Rotation paths and how fast each direction turns (degrees per step)
Each turn is a multiple of 5 degrees from 10 to 175, or 0.
Each row of a path follows its step; steps can be skipped.
Rotation 1:
step 1: [-0.91 -0.09  0.21  2.42  2.32  0.18 -1.05 -1.29 -0.46  1.27 -0.93 -2.14
 -3.55  0.50 -0.49 -0.39  0.97  0.45  2.32  0.30  1.01 -0.14  2.01 -1.51
 -0.17 -0.46 -0.63  1.07  0.74  0.42 -0.91 -0.03 -1.43  1.22 -1.81 -2.96
  1.12  0.06 -0.68  4.20  0.90  1.70  0.73]
step 2: [ 1.46  0.84  0.06  2.91 -0.94  2.59 -1.85  0.54  0.43 -0.56 -1.38  1.86
  0.10 -3.06 -0.14 -1.61  1.70 -0.58 -0.05  0.11  0.94 -0.34  2.18 -2.53
 -1.84 -1.38  0.55  0.38  1.18 -2.86  0.71 -1.70 -1.76 -0.03 -1.80 -1.94
 -0.40  0.46  1.00  1.44 -1.19 -1.17 -0.59]
step 5: [ 2.96  3.08  0.53  3.24  0.55 -0.46 -1.00  0.51  1.12  1.37 -2.75  1.49
  1.69 -1.26  0.37 -0.01 -1.08 -0.18  1.04 -1.41 -0.21 -0.77  0.72 -0.12
 -0.12  2.77  0.74 -0.05  0.82  0.51  1.48  0.54 -1.74 -1.43  1.30 -0.93
  1.17 -1.45  2.03  1.77  1.42  1.94  1.72]
step 7: [ 0.03 -2.13  1.76  2.05  0.95  0.45  1.17 -2.99 -2.79 -1.63 -0.33 -0.72
  0.80 -0.40 -0.77 -0.44  0.11 -0.89 -1.17 -0.27  0.00  0.29 -0.32 -2.15
 -0.99 -2.04 -0.80 -1.42  1.53  0.06 -1.76 -1.59  0.80  2.80 -1.16 -3.57
  0.81  1.12 -0.52  1.00 -0.96  2.56 -0.08]
step 8: [ 0.10  0.22 -0.06  2.72  0.75 -2.44 -0.60 -0.33 -0.80  0.12 -0.62  3.33
  0.59 -1.27 -0.42 -2.42 -0.74  0.60 -1.28  1.06 -0.81  0.22 -1.68 -0.63
 -1.62 -2.64 -0.20  0.12  0.43 -2.18  1.29  0.65  0.79 -1.31 -0.32 -2.99
 -0.37 -2.38  1.50  1.67 -2.56  1.01  1.26]
step 9: [ 0.40  1.74 -1.36  2.74  0.06 -1.23 -0.63  2.01  2.55 -0.26  1.38 -0.85
 -2.00 -0.61  1.20 -0.23  1.18  1.56  0.66 -0.08 -1.28  0.60 -0.15  0.90
 -2.23  0.24 -2.74 -2.30  0.03  0.63  1.37  2.08  1.09 -1.52 -1.82  0.25
  2.22 -1.02 -1.10  2.27 -2.33 -0.05  0.51]
step 10: [ 0.87  0.52 -1.94  2.58  0.81  0.63 -0.38 -0.67 -0.15 -2.91 -1.36 -2.77
  0.82  0.22 -0.15  0.20  0.60 -1.29  1.77 -0.84  1.58  1.11  4.10  0.44
  0.62  0.76 -0.70 -0.81  0.73  2.32  2.33 -0.38 -0.46  0.52 -1.35 -2.11
  2.62  1.43 -1.24  1.06 -0.63  0.79  0.94]
step 12: [ 0.46 -0.24  1.72  0.95 -0.24  0.83  1.28 -0.03  1.13  0.64  0.64  1.59
 -0.77 -2.48  1.92  0.86 -0.36 -2.23 -1.06 -0.45 -3.31  0.81 -2.14 -0.64
 -0.74 -0.95 -0.37 -0.96  0.14 -1.42 -1.65  2.09 -1.31  2.62 -1.98  1.24
  2.87 -0.15 -0.67  2.53 -0.21  0.48  2.08]
step 13: [-1.75 -0.76  1.13  1.36  1.62 -1.64 -0.60 -0.45 -0.79 -0.61 -1.96  0.93
  0.92 -2.63  1.34  0.95 -0.32 -0.79  1.90  2.02 -2.35  0.95  2.75 -0.05
 -1.25  0.11  0.15 -1.09  1.76  2.13 -0.91 -0.01  1.92  1.35 -2.07 -0.23
 -0.14 -0.18  0.77  2.21 -0.51  3.64  0.61]
Speeds:
[-0.60 -0.45  0.47 -0.54  0.33  0.31  0.44 -0.41 -1.19 -1.17 -0.28 -0.68
 -0.06  0.58 -0.04  0.07  0.10  0.16  0.49  0.79  0.97  0.33  0.64 -0.75
  0.13  0.61 -0.36 -0.07 -0.30  0.39 -0.15  0.71  0.38  0.24 -0.74 -0.01
  0.10  0.00  0.31  0.29  0.22  0.88  0.54]	120
[ 0.08 -1.00 -0.28 -0.30  0.60 -0.73 -0.09 -0.67 -0.05  0.52 -0.38 -0.49
 -0.70 -0.07 -0.21  0.23 -0.14 -0.42 -0.05  0.33  0.19  0.22  0.19  0.76
  1.01 -0.54 -0.17 -0.60  1.16  1.43  0.20 -0.74  0.01  0.40 -0.09 -0.62
 -0.13  0.50  0.35 -0.18 -0.12 -0.10 -0.34]	115
[-0.61 -0.31  0.01 -0.64  0.03  1.12 -0.06 -0.02  0.35 -0.16 -0.52  0.46
 -0.57 -0.63 -0.32  0.34  0.03 -0.41  0.24  0.60  0.32  0.47  0.34  0.27
 -0.62 -0.26  1.22 -0.05  0.21  0.50 -0.40  0.07 -0.75 -0.95  0.90  0.43
  0.88  0.18 -0.48  0.57 -0.59 -0.09  0.38]	40
[-0.37  0.44 -0.08 -0.60  0.73 -0.38 -0.19 -0.52 -0.24  1.00  0.20 -0.54
  0.38  1.23  0.11  0.00  0.18 -0.59 -1.12  0.41 -0.05 -0.30 -0.60 -0.29
  0.27 -0.27  0.18 -0.20  0.13 -0.78  0.17 -0.35 -0.74 -0.70 -0.10 -0.11
  0.12 -0.23 -0.16  0.78  0.10  0.21  1.29]	100
[-0.36  0.64  0.16  0.36 -0.24  0.58 -0.88 -0.85  0.31 -0.72  0.04 -1.03
  0.02  0.05  0.13 -0.14  0.98 -0.17 -0.45 -0.61  0.65 -0.01  0.81  0.15
  0.25  1.22  0.41 -0.30  0.52 -0.34 -0.24 -0.70 -0.52  0.06  0.04 -0.27
 -0.35 -0.40 -0.14  0.14  0.10 -0.76 -0.81]	85
[-0.22  0.75  0.52 -0.01  0.00 -0.38 -0.82  0.27 -0.05 -0.22  0.02  0.00
  0.58  0.71 -0.57 -0.15 -0.72 -0.36  0.47 -0.07  0.01  0.92  0.05  1.12
 -0.12  0.10 -0.59 -0.74  0.06  0.03 -0.16  0.11  0.50 -1.56 -0.70  0.32
  0.04 -0.02  0.22 -0.56 -0.96  0.04 -0.28]	70
Rotation 2:
step 1: [-1.75 -3.38  1.70 -1.88  1.33  3.41 -0.45 -1.02  0.04 -1.09 -0.95  0.09
 -1.98  0.55  2.62  2.43  1.61  3.42 -1.77  1.00  0.08  0.39  1.60  0.50
  0.35 -0.42 -0.44 -1.47  0.50  0.95 -0.80  0.83 -1.23 -1.16  3.21 -0.31
  0.10 -0.14  0.54  2.26 -0.99 -0.63  1.19]
step 4: [-0.34 -1.01  2.08 -2.06 -0.15  0.17  1.03 -0.10  0.02  0.84  1.00  2.04
 -2.02  1.13  3.50  0.34  3.52  3.35 -1.07 -0.38  0.23  0.57  0.73  0.44
 -0.86 -1.01  1.49 -1.18 -1.45  1.43 -0.25  2.61 -0.35  1.24  2.17 -1.90
 -1.88  0.68  0.83  2.82  0.02 -0.41 -1.77]
step 5: [ 1.13 -1.96 -1.13 -3.09  0.86 -0.46 -1.05  2.86 -0.90  0.65  1.02  0.30
  0.56  1.38 -1.71  0.33  2.75  0.29  0.68  0.92 -1.94 -0.28  2.38  1.18
 -0.61 -2.29 -1.27 -0.76  1.13 -0.47  5.51 -0.42 -1.54 -0.64  0.87  0.19
  0.88  0.71 -0.69  0.65 -0.18 -1.57  1.23]
step 6: [ 0.22 -0.14  0.88 -1.13 -0.30  2.28  2.85 -0.80  0.85 -1.54 -2.01  0.51
  1.55  2.48  1.07  1.09  3.41  0.16  1.32  0.57 -0.14  1.82  2.07 -0.56
 -0.98  1.08  0.19 -1.64 -2.28  0.13 -0.42  0.03  0.05 -1.06  3.10  1.26
  2.16 -1.00  2.34 -0.16  2.16  0.78  2.65]
step 10: [-0.12 -4.52  1.30 -3.53  1.28 -0.83 -0.94  0.28 -0.94 -0.48 -0.60  0.33
 -3.36 -0.26  0.34  0.36  3.60  2.62 -0.82 -0.13 -1.66  0.22  0.41 -1.39
 -0.35 -2.97  0.64  0.78 -1.39  1.13  0.70  0.93  0.10  0.28  1.67  0.10
 -1.27 -0.55  1.40  1.77 -0.05 -1.26  0.23]
step 11: [ 3.21 -1.65 -1.65 -1.67  0.16  0.04 -1.36 -0.06 -1.25 -1.77 -0.10  0.99
  2.99  3.06  1.64  0.37  2.02 -1.15  1.16  0.34 -0.34 -0.23  1.57  2.96
 -0.39  0.34 -0.75 -1.29  0.81 -1.12  3.33 -0.57 -1.46  1.39  2.45  0.28
  1.49  1.01  1.32  0.91  0.57 -1.37  1.77]
step 12: [-1.46 -0.90 -0.53  1.02 -0.48  0.27  3.98  0.70  2.22 -0.10 -2.40  0.68
  0.37  1.29  0.95  0.16  3.44  2.49 -0.64  1.58  0.29  1.85  1.02 -0.66
 -0.75  0.88  0.82 -0.48  0.97  2.43  0.09  2.07 -0.66 -2.76  3.64  0.87
  1.08  0.99  1.29  1.43  0.16  0.52  1.04]
step 13: [ 0.67 -1.41  0.97 -3.64  1.71 -0.07 -0.28 -0.59 -3.39  1.00  0.51  0.36
 -2.35  1.41  1.29  0.94  3.06  0.97 -0.66  1.85 -3.22  0.59  0.72  1.38
 -0.61 -0.95 -0.76 -0.49 -1.12  0.00  0.62  2.80  1.57  0.06  0.57 -1.95
 -1.29  2.28 -1.55  2.06  0.44  0.74  0.20]
step 14: [ 1.11 -1.14  1.93 -1.62 -1.56 -0.44  0.13  0.97 -0.08 -0.16  1.67  0.20
  2.55  3.68  0.19  0.74  3.53  1.38  1.64  0.12 -0.11  2.52  0.94  0.27
 -1.22  0.84  0.01 -0.72  1.47  0.12  4.42 -1.83 -1.09  1.18  1.62  1.84
  0.81 -1.11 -0.97 -0.98  0.64 -1.35  0.55]
Speeds:
[-0.32 -0.77 -0.37 -0.26  0.33  0.63  0.10  0.12 -0.09  0.05  0.34 -0.21
 -0.30 -0.59  0.10  0.69 -1.03 -0.37 -0.41  0.22 -0.15 -0.02  0.32 -0.75
  0.26  1.15  0.55  0.07  0.45  0.39  1.07 -0.08 -0.14 -0.34  0.91  0.57
 -0.11  0.45 -0.86 -0.71 -0.19 -0.96 -0.17]	170
[ 1.03 -0.26  0.05 -0.39  0.17  0.95 -1.06 -0.29  0.18  0.88 -0.23 -0.13
 -0.68  0.00 -0.42 -0.52 -0.32  0.03 -0.09 -0.69 -0.59  0.71 -0.50  0.16
  0.17 -0.58  0.05 -0.58  0.37  0.44  0.20  0.69  0.99 -0.15  0.26 -0.63
 -0.81 -0.25  0.19  0.25 -0.82 -0.26 -0.31]	125
[ 0.23  0.20  0.36  0.45 -0.26  0.60  0.54  0.07  1.11 -0.35  0.25 -0.39
  0.76  0.11  0.90  0.27  0.34  0.95  0.01 -0.65  0.14 -0.12  0.40 -0.54
  0.65  0.52  0.05  0.14  0.35  0.50 -0.78 -0.20  0.05 -0.25  0.38 -1.45
 -0.01 -0.40 -0.15 -0.54 -0.73 -0.13  0.59]	130
[ 0.56 -0.38  0.90  0.54 -0.17 -1.02 -0.60 -0.70 -0.24 -0.04  0.17 -0.88
  0.20 -0.20 -0.01  0.21  0.12  0.32  0.78  0.02  0.18  0.06 -0.30  0.11
 -0.31 -0.03  0.72 -0.18 -0.93  0.07 -0.30  0.68  0.14  0.92  0.40  0.56
  0.03  0.48  0.23 -1.20 -0.37 -0.83  0.51]	100
[ 0.41 -0.37  0.33 -0.42  0.04 -0.62  0.14 -0.05  0.11  0.04  0.70  0.63
  0.53  0.08 -0.95 -0.72  0.43 -0.18 -0.57 -0.40  0.62  0.80  0.80 -0.47
  0.22  0.55  1.07  0.60 -0.35  0.34 -0.79 -0.33  0.48 -0.41  0.56  0.45
 -0.63 -0.45  0.38  0.12  0.59  0.16 -0.71]	175
[ 0.82  0.22  0.19 -1.04  0.06  0.90  0.32  0.02 -0.58  0.30  0.33 -1.04
  0.46 -0.24  0.53  0.33  0.28 -0.37  0.46 -0.08  0.62  0.22 -0.58  0.70
  1.20 -0.22 -0.12  0.06  0.34 -0.23 -0.26 -0.95  0.38  0.02  0.33  0.75
  0.60  0.50  0.28 -0.33  0.27  0.63 -0.31]	135
